In the rows, zero is written as 128.
Each named turn below is shown by a few rows before and after it. Which turns, in which order, take the first row of each later pair to the second? The first pair is answered.
Q686:
[109 114 153 119 148 113 148 133 131 105 117 135 111 130 120  99 142  90
 140 132 123 136 130 107 122] => [141 128 142 130 139 105 128 153 127 104 111 138 100 133 116 123 137 110
 122 160  88 116 134 120 136]
[147 117 113 124 148 131 114 110 127 139 173 184 176 133 170 124 155 131
 122 136 137 129 112 130 113] => [147 120 119 126 153 123 120 110 129 133 173 186 171 141 167 118 159 125
 128 142 140 123 114 127 106]
[119 171 133 137 152 113 149 147 165 120 157 171 151 159 154  84 154 133
 156 138  96 123 136 191  74] => [173 179 112 146 123 128 110 146 150 140 155 160 145 162 144 133 137 162
 121 157  69 109 129 195 115]
Q12:
[127 123 156 127 155 126 111 107 138 133 155 133 167 131 153 119 118 156
 153 107 152 133 129 137 112] => [155 125 143 125 134 127  84 115 127 142 151 124 153 133 144 146 112 176
 128 116 137 123 132 119 136]
[144 156 101 129 125 123 111 149 124 112 137 165 156 139 140 141 105 138
 104 145 103 118 117 159 132] => [132 160 111 128 137 118 123 151 125 104 138 170 153 145 141 123 112 133
 115 143 102 119 118 163 120]
[109 134  84  98 126 142 124  45 113 156 155 160 165 136 146 138  99 154
 102 125 171 153 120 145  65] => [173 147  69 108 107 133  83  85  88 147 126 138 128 141 115 183 101 181
  74 164 131 122 134 130 111]
Q994:
[143 166 138 154 125  97 133 152 123 106 129 161 107 141 129 130 148 114
 122 160  77  89 144 147  84] => [183 133 114 138  82 116  91 114  96 162 124 118 119 124 126 185 122 135
  97 122  98 122 134 102 146]
[107 132 149 147 159 142 100 113 144 110 148 205 113 151 183 129 145 139
 132 150 113 179 148 128 140] => [129 132 139 145 141 151  80 109 135 119 150 193 116 148 183 149 137 155
 114 148 106 172 149 125 159]
[115 126 129 111 155 118 151 132 123 143 137 129 158 107 114 115 138  97
 133 124 151 134 122 131 102] => [144 148 117 119 149 110 136 152 127 135 136 148 152 118 112 126 148 115
 114 151 115 107 124 153 101]
[154  90 114 110  96 163  99 112  93 167 116  59 114  93 106 174 103 130
 112  98 148 166 131  64 187] => [ 65 104 164 118 159 130 178 143 134 102 116 104 104 102 119  76 146  72
 183 104 163 167 140  86 100]

(two turns a pair)
[ 94 126 152 129 165 116 176 143 141  97 127 149 130 132 131  82 147  97
 162 146 133 130 143 121  98] => [184 132 109 131 106 140  99 128 113 140 129 128 128 137 126 170 123 162
  90 158  99 108 136 127 171]	Q686 Q686
[ 97 122 159 103 156 109 141 164 110 136  94 100 124 123 106 135 118  99
 118 135 157 148 204 137 113] => [ 81 130 156 105 159 111 150 154 126 145 113 127 141 131 120 113 114 103
 123 140 155 146 196 170  82]	Q994 Q12
[ 82 119 153 126 125 158 139  81 115 189 135 124 114 114 132 154 123 117
 159 102 150 144 136 145 114] => [125 141 157 142 127 133 126 145 107 153 103 113  63 132 108 172 138 122
 146 160 101  98 158 134 136]	Q12 Q12
[147 148 166 109 160 108 129 138 139 113 114 124 105 126 112 143 123 103
 134 150 144  93 142 139 160] => [121 132 157  96 153 129 131  90 144 151 139 124 143 115 137 139 109 108
 138 112 173 123 128 147 156]	Q12 Q12
[159 116 107 109 111 139 111 129 101 128  92  88 105 109 115 161 127 124
 132 115 122 137 151  78 171] => [101 101 127 103 132 138 144 108 118 125 107  95 126 110 132 121 132 100
 167  96 153 158 146  82 129]	Q994 Q12
[146 113 158 140 120 128 130 118 137  90  93  84 109 124 142  92 119 117
 156 122 167 149 158 123 111] => [134 118 152 141 127 127 137 110 139  89 105  98 126 119 155  85 122 120
 159 118 168 150 152 143  96]	Q686 Q12
[116 127 117 115  99 144 135  99 129 131 156 148 183 120 139 127 133 153
 131 123 136 137 109 153 107] => [150 144 128 129 103 126 130 153 121  95 126 141 133 131 117 145 151 157
 113 169  94 105 126 143 120]	Q12 Q12
[122 116 143 115 106 135 117  90 113 216 173 136 153 170 142 142  62 136
  97  99 126 153 132 160 139] => [110  86 169 109 114 129 131 111  97 194 131  92 120 148 120 141  69 108
 119  85 145 174 144  92 164]	Q12 Q994
[ 92 131 166 104 167 131 127  74 153 143 189 159 134 111 152  88 128  90
 190 127 225 186 129 116 133] => [207 187 133 131 135 117  64 131 141 132 170 176  96 140 131 164 136 155
 122 218 125 104 144 158 184]	Q686 Q994
[121 123 124 101 123 126 125 112 121 100 105  73 120 134 111 150 127 144
 102 128 129 134 120 100 141] => [114 146 133 111 135 109 144 136 137  73 109  96 110 143 113 133 137 138
 111 157 113 115 124 123 112]	Q994 Q994
[108 116 123 103 121 156 125  68 115 161 147 125 164 114 147 136 119 143
 111  86 155 153 126 131 145] => [125 165 117 123 135 132 126 112 128 118 149 175 147 139 146 125 137 153
  96 148  94 105 131 189 110]	Q994 Q994
[ 83 168 156 137 168  97 143 150 135  87 114 153 114 136 122 100 149 113
 171 153 120 121 146 139  80] => [109 182 141 147 160  97 129 150 132  92 128 167 120 148 124 115 144 131
 151 169 103 102 140 164  88]	Q994 Q12
[133 160 117 160 125 121 129 125 151 142 159 161 139 133 119 115 120 125
 118 136 118  97 131 164  94] => [162 154 111 158 116 116 113 142 136 137 136 134 112 130  98 146 116 132
 103 144 107  95 138 133 126]	Q994 Q12
[108 139 153 135 160  99 166 163 141  92 120 153 121 140 133 109 159  99
 135 162 117 114 127 150  88] => [159 113 110 113 100 139 107 100 108 166 136 113 155 124 131 180 113 143
  91 119 140 150 108 119 163]	Q994 Q686
[174 108  85 125 112 118 101 147 115  99  95 110 147 125 119 151 162 144
 163 159  96 103 131 129 149] => [149  88 102 122 121 113 116 150 111  91  88  89 142 112 115 133 165 119
 191 136 125 120 135 100 141]	Q994 Q12
[166 168 136 119 143 103 146  91 114 146 113 101 150 138 126 144 124 172
 129 136 119  90 126 132 139] => [129 161 155 117 164 100 177  89 124 127 107 106 149 136 130 114 130 142
 160 123 138 106 128 123 117]	Q994 Q994
[160  88 110 112 110 171  71 115 125 134 166 135 170 139 155 130 139 167
 108 132  90 121 125 212 153] => [181  69 118 103 102 170  61 147 106 125 126  91 132 128 125 153 142 154
 108 133  90 131 135 153 191]	Q994 Q12
[ 55 100 123  94 155 148 163 119 132 124 163 103 155 118 158 126 101 116
 151  41 115 183 133 104 156] => [ 58  99 134  96 157 145 163 137 122 109 148  85 135 114 149 125 105 109
 156  51 113 179 144  82 168]	Q12 Q686
[ 97 177  74 162 140 152 154  85 119 141 143 134 162 183 120 110 159 132
 146 101 126 136 105 173  63] => [133 183  62 166 126 146 132  98 115 138 141 132 152 183 117 138 157 153
 121 121 101 117 106 175  81]	Q686 Q686
[172 130 105 103  89 160 115 105 114 136 133 115 152 113 137 186  99 149
 124 108 107 126 115 132 149] => [106 137 153 113 138 129 183 147 141  74 122 129 133 119 131 110 133  92
 183 114 117 123 132 133  92]	Q994 Q686
[ 50 135 139 111 149 128 146  72 146 135 180 158 178 121 125 114 145 132
 152 138 202 153 103 181  93] => [150 162 101 126 107 128  76 107 124 146 171 156 148 140 108 191 140 187
  86 190 132 103 112 189 152]	Q686 Q994
[146 135 111 103 115 149  94  80 119 168 169 121 134 124 159 150 111 127
 111 118 119 124 129 155 142] => [139 109 129  94 120 143 101  99 102 160 136  84 105 113 135 143 114 100
 129 100 138 138 141 101 162]	Q12 Q994
[122 168  95 101 119 164 123  85 142 184 166 148 141 135 133  71 104 132
 131 125 182 104 127 168  76] => [139 169  85  98 108 165 110  83 137 193 168 138 140 128 131  90  96 148
 114 129 177 105 123 170  90]	Q994 Q994
[118 108 124 122 139 145 113 102 125 148 145 131 152 116 159 119 125 129
 141  99 155 161 138 128 118] => [137 144 125 140 145 132 109 143 135 116 143 163 133 133 155 118 137 136
 128 151 106 119 140 166 100]	Q994 Q686
[113 142 156 124 130 126 165 159 118 146 112 129  99 134 121 107 120 135
 162 132 120 121 148  96 112] => [122 129 136 113 102 145 141 122 112 181 129 116 125 125 126 131 101 158
 141 105 135 142 134  92 136]	Q12 Q12
[ 96 152 139 134 162 128 162 120 157 114 168 180 150 131 151  94 147 155
 149 140 106 119 106 195  61] => [121 107 109 108 115 164 115  64 122 191 159 117 166  98 140 153 111 174
 122  75 154 173  92 126 144]	Q994 Q994
[100 153 155 125 104 122 150  80 128 113 172 165  82 137 152 100 102  77
 123  77 133 122 138 138 102] => [163 154 139 130  79 121 110 102 108 115 155 147  55 140 132 152  99 104
  90 107 104 102 140 120 155]	Q12 Q12
[115  50  97 110 131 133 157 104 102 208 134 129 133 128 100 109 116 108
 122  64 136 190 117 126 152] => [123  48 102 115 135 122 155 135 100 187 110 107 103 125  90 111 118  95
 125  75 124 186 128  96 169]	Q12 Q686
[ 51 116 149 110 157 120 188 131 143 132 146 153 143 127 114  54 156  99
 182 110 149 154 150 129  74] => [170 121  83 106  78 145  84 106 103 205 150 120 149 125  97 181 120 185
  89 120 104 135 139 124 181]	Q994 Q994
[ 87 143 154 133 185 147 179 129 137 152 151  74 168 137 155 151 163  71
 141 146 182 152 125 113 125] => [103 172 137 143 180 148 171 119 150 163 175 104 191 147 165 160 160  95
 119 166 155 134 111 162 109]	Q994 Q12
[176 171 116 152  76 131 124 120 122 115 109 129 130 155 135 155 131 164
 126 122  82  86  92 181 152] => [179 149 109 138  67 145 115 102 102 135 105  98 144 138 134 168 114 158
 123  93 103 107  88 145 175]	Q12 Q994
[106 106 157 117 143 138 158 134 120 109 117 119 124 115 127  97 120  86
 133 116 150 132 131  95 116] => [151 103 139 117 120 143 123 135 110 130 108 101 119 112 120 138 108 111
 104 119 140 129 131  81 156]	Q12 Q12
[105 129 130 159 130 107 132 111 162 120 134 111  73 140 144 103  90 103
 176 133 136 145 121 133 131] => [145 133 108 161 103 119 101 104 150 141 137 100  75 141 142 135  76 130
 146 144 122 137 117 138 166]	Q994 Q994
[143  92 109 129 133 119 110 115 116 175 127 103 107 101  83 169 110 155
 122 109 103 141 102  95 148] => [ 91 117 140 146 174  95 162 144 148 124 135 142  96 117  91 109 142 123
 160 131 100 130 111 128  79]	Q686 Q994
[ 97 121 169  95 179 138 172 149 138 118 115 101 156  96 143  64 162 102
 166  87 189 130 142  96  98] => [216 167 112 115 122 142  91 160 117 139 129 125 149 119 139 153 137 187
  77 156 106  70 137 153 147]	Q994 Q686
[198 166 119 155 117 100  86 192 123 103 102 127  79 148 103 173 134 149
  90 196  55  68 145 127 159] => [ 56 129 132 123 143 139 150  57 160 159 178 168 195 124 170  85 124 117
 155  83 174 160 110 171  60]	Q12 Q12
[ 94 142 129 131 130 134 160 138 115 130 144 135 162 120 128 106  94 115
 127 109 139 137 117 152  98] => [149 148 118 134 110 128 129 167 102 124 130 118 135 125 111 154  94 130
  96 134 105 113 126 127 146]	Q12 Q12
[ 72  76  95 138 135 133 106 129  66 134 101 126 118  96 115 148  95 108
 143 141 139 128 132  66 155] => [ 72 110 104 156 156 114 127 170  83  97  99 162 104 112 116 121 117  98
 147 179 103  94 137 104 120]	Q686 Q994
[204 189 143 147 135 132 142 154 132 130 132 150 108 105 134 174 154 130
  83 155  99 126 144 133 154] => [210 185 137 144 122 139 136 135 129 148 138 143 121 105 141 184 146 137
  77 147 107 133 142 133 162]	Q12 Q994
[145  94 120 118 139 150 106  60 122 144 144 128 150 174 198 120 119  95
 104 142 155 160 125 146  57] => [183 116 115 126 132 138  85  87 117 130 139 139 133 193 192 136 126 112
  82 181 113 129 130 168  64]	Q686 Q994
[ 71 132 143 133 147 126 164  90 159 124 168 165 190 131 162  70 145 119
 166 108 148 148 110 187  58] => [217 146  99 136  85 127  73 145 105 132 124 115 117 138 116 190 124 175
  79 163  73  94 126 142 177]	Q12 Q12
[ 89 106 156 100 136 126 159 142  97 123 118 132 140 122 104 104  98 100
 143 133 155 139 133 117  94] => [152 116 123 105  96 132 112 140  85 146 118 125 135 126  96 160  84 141
  92 162 124 110 125 130 139]	Q994 Q994
[118 123 158 119 111 153 106 102 116 162 100  94  91 144 174  97 138 122
 129  98 168 176  96  72 171] => [155 180 146 150 114 131  94 147 132 130 102 147  71 176 174 102 152 142
  98 174  91 105 102 139 150]	Q994 Q994
[173 125 126 129 127 125  90 120 114 116  92 107 104 125 116 130 138 126
 142 138 106 113 137 130 146] => [135 105 137 122 130 138 109  97 115 128  98  97 126 110 125 107 138 106
 164 100 148 148 134 109 135]	Q686 Q686
[ 74 124 134 142 165 134 144 110 137 123 150 162 143 122 142  87 131 106
 145 106 137 127 135 147  93] => [153 147 111 150 133 132  91 135 121 132 144 157 128 136 131 148 122 157
  96 153  87  91 136 167 136]	Q686 Q686
[131 150  72 154 115 140 107 104 148 126 173 191 171 146 178 117  81 146
 114 120 117 129  75 232  90] => [174 151  50 152  96 144  76 121 125 134 156 168 155 149 164 153  73 161
  87 133 102 120  76 207 132]	Q686 Q12
[124 140 127 116 123 129 179 130 151  94 133 158 122 131 127  96 145 124
 134 135 111 138 129 150  51] => [174 116  96 103  80 151 126 103 119 138 127 119 129 117 116 165 122 154
  92 116 114 153 123 113 118]	Q686 Q994
[158 113 129 112 130 131 120 171 102 107  94  83  92 116  99 151 110 140
 131 145 122 139 149  80 161] => [143 110 141 110 140 128 140 179 103  97  89  92  87 112  96 130 121 125
 148 149 125 138 152  84 147]	Q994 Q686
[171 116 118 117 136 127  94 128 109 144 107 103 103 122  98 178 104 122
 117 126 129 119 126  94 185] => [ 92 121 157 126 182 108 163 140 148  99 115 142 112 130 113  98 130  76
 173 128 154 125 130 123 106]	Q686 Q994
[101 109 179  83  80 127 126 113 141 142 132 118 143 105  83 125  88 107
 110  79 172 175 130  54 167] => [107 117 192  92  88 111 132 150 137 115 107 115 118 112  70 118 101 101
 115 100 159 159 144  41 170]	Q12 Q686
[170 150 123 140 140 131 108 155 132 120  79 136 102 147 115 152 145 135
 134 178  99 129 122 149 147] => [146 128 143 128 149 124 124 162 128 109  60 110  95 139 107 137 147 113
 159 159 126 151 127 107 147]	Q994 Q12
[101 138 130 144 140 141 150 126 152 140 134 158 145 153 147  90 140 102
 135 130 144 135 107 139  76] => [149 122 103 131 104 164 109 101 125 177 131 128 153 142 144 149 108 134
  98 112 144 138 103 124 129]	Q994 Q994
[112  96 144 128 140 139 140 132 119 122 149 100 133 107 141  94 115 130
 166  99 159 131 113 112  92] => [124 120 130 138 131 145 135 115 132 130 172 128 153 117 154  94 119 157
 155 112 138 113 108 153  82]	Q994 Q12
[133 100 121 134 118 128 185  99 116 118 111 108 132  73 148 147 113 137
 154 103 142 162 177  71 192] => [135 146 131 156 137 100 197 154 141  71 106 148 104  96 145 124 135 131
 158 167  89 114 186 120 146]	Q686 Q994
[155 124 116 138 106 134 103 148 122 124 109 118  92 133 103 165 101 152
 109 149 108 114 130 107 140] => [ 84 105 144 126 138 130 149 132 136 112 117 123 111 129 121 102 112 114
 157 115 157 144 128  97  93]	Q686 Q994
[110 130 157 121 176 158 165 169 128 105  92 156 118 127 170 137 169 153
 131 177 102 124 111 192 174] => [100  90 152 100 167 177 154 132 110 145  84 114 129  99 170 144 146 144
 142 124 149 164 104 135 203]	Q994 Q994
[125 129 113 121 157 130 137 127 124 137 151 108 164 146 130 153 120 187
 109 160 119 116 158 114 133] => [106 126 123 122 172 123 153 130 133 123 151 116 165 151 133 123 124 171
 126 166 125 113 156 128 110]	Q12 Q12
[125 190 119 147 111 127 158 152 160 109 128 227 137 179 137  89 155 148
 132 170  75  93 121 195  94] => [137 113  91 102  63 180 118  63 119 200 128 149 177 136 137 147 103 158
 119  71 157 178 103 103 175]	Q686 Q994
[ 96 159 104 162 160 180 100 137 154 138 116 143 153 100 178 157  96 155
 113 136 110 123  38 161 165] => [ 48 149 129 158 186 167 137 136 165 119 110 142 152  95 177 117 110 118
 147 124 138 142  42 146 136]	Q994 Q686
[159 165 144 123 108 141 120 108 134 124 132 170 147 149 138 124 135 165
 117 145 124 133 129 177 103] => [195 154 142 118  97 132 103 133 116 119 107 138 120 150 120 151 134 169
 107 148 113 132 135 138 136]	Q994 Q12
[107 143 153 110 145 142 114  87 159  75 164 175 151 127 136 118 124 137
 130  96 128 132  89  79 174] => [137 156 150 116 144 136 106 122 151  58 148 172 127 135 123 138 125 150
 120 119 102 113  96  74 193]	Q12 Q12
[173 134  88 140 115 142  97 125 129 138 129 122 134 137 125 164 117 170
 100 129 103 131 107 138 160] => [158 107 110 130 121 139 109 138 117 136 102  86 114 122 110 154 119 145
 118 112 129 146 120  85 171]	Q994 Q12
[ 93 120 148 159 177  82 167 196 158 122  92 134 113 114 103  80 181  86
 122 129 166 152 125  98 121] => [171 113 101 151 123 101 100 171 128 171  92 103 121 108  95 169 151 140
  63 129 154 153 119  82 198]	Q994 Q994
[143 140 112 161 131  93 136 163  92 110 141 129 114 180 119 142 141 129
 144 143  90 107 137 114 131] => [152 145  95 161 119 104 124 142  91 132 160 147 137 179 133 151 128 141
 129 140  89 107 127 139 127]	Q12 Q994
[140 124 115 106 161  99 124 143 112  84 107 135 111 114 114 121 144 122
 143 145 135  85 150 121 109] => [144 140  97 106 148 103 114 120 121  97 134 159 136 121 128 131 140 141
 129 154 128  78 141 161  98]	Q12 Q994
[ 88 134 138 130 136 136 156 134 129 117 142 140 140 120 133 105 139 129
 146 115 123 140 128 140 106] => [138 146 117 132 109 134 122 147 119 124 137 134 134 127 125 150 125 160
 110 140  87 113 132 148 136]	Q686 Q686
[123 126 143 133 139 140 152 136 139 113 116 145 121 130 138 112 138 128
 135 108 140 143 134 123  99] => [158 128 121 134 119 146 123 130 127 132 120 142 127 133 139 145 126 159
 106 117 125 129 128 139 126]	Q994 Q686
[102  96 106 111 148 114 143 102 155 134 143 163 130 102 160 126 116 146
 143  94 157 132 115  99 103] => [153 124  89 124 134 111 114 120 153 138 143 171 120 115 162 156 108 180
 107 128 114 102 114 125 120]	Q994 Q994
[139  81 119 137 138 134 124 158 112 120  86  71 123  96  83 158 118 115
 136 148 138 163 137  48 167] => [ 90  77 139 134 161 133 166 139 135 113 102  89 148  96  99 110 128  92
 164 126 168 175 129  62 121]	Q12 Q12
[ 95  82 142  89 116 152 136  98  82 131 128 115 175  97 160 130 110 116
 197  50 161 153 109 137 148] => [164 153 116 120 104 135  98 149  93 111 133 167 156 132 153 162 126 168
 141 140  69  74 112 211 143]	Q994 Q994
[ 93 110 129 110 143 146 151 108 159 112 153 162 182  96 137  78 173 124
 128 106 171 146 106 145  78] => [163 122  90 109  97 164  88 100 135 143 154 146 183 101 126 157 151 180
  76 121 141 127  98 145 135]	Q994 Q994
[ 84  98 138 125 116 147 142  98 132 151 124 116 143 113 130 124 110 113
 145  83 177 183 126  94 121] => [143 120 145 145 119 114 116 177 119 104  82 109  83 127  96 152 127 121
 121 145 117 131 147  76 148]	Q12 Q12
[120 110 135 124 114  91 113 153 104 121 101 164 130 146 100 118 136 100
 121 144 128  81 137 105 126] => [119 113 132 128 119  94 120 149 111 119 109 171 139 147 111 115 137 105
 118 152 122  75 133 121 113]	Q12 Q686
[177 147  51 137 117 129 122  64 157 183 202 117 168 164 154 155 126 148
  83 114 121 121  78 211 140] => [220 122  52 131 100 122  99 109 119 174 159  59 117 152 118 196 121 145
  70 124 114 123  97 144 199]	Q994 Q12
[161 142 142 136 146 115 123 174 108  99 109 140  92 140  98 132 139 138
  97 152 100 142 160 133 147] => [131  99 144 117 141 136 124 133 101 132 105 107 110 119 105 128 119 125
 112  96 145 190 152  92 161]	Q994 Q686
[101 102 135 117 133 108 140 127 121 133 105 117 108 110 125 104 133 117
 152 111 149 150 122  90 134] => [128 105 125 119 119 107 120 136 110 142 100 104 104 104 119 132 127 128
 139 122 137 147 124  86 155]	Q12 Q12
[146 128 129 127 125 131  76 125 124 185 105 159 133 151 115 179 120 151
 109 123 149 129 113 130 151] => [ 83 125 162 122 165 117 126 135 143 148 100 172 129 146 119 117 142 109
 153 111 172 144 121 126 102]	Q686 Q686
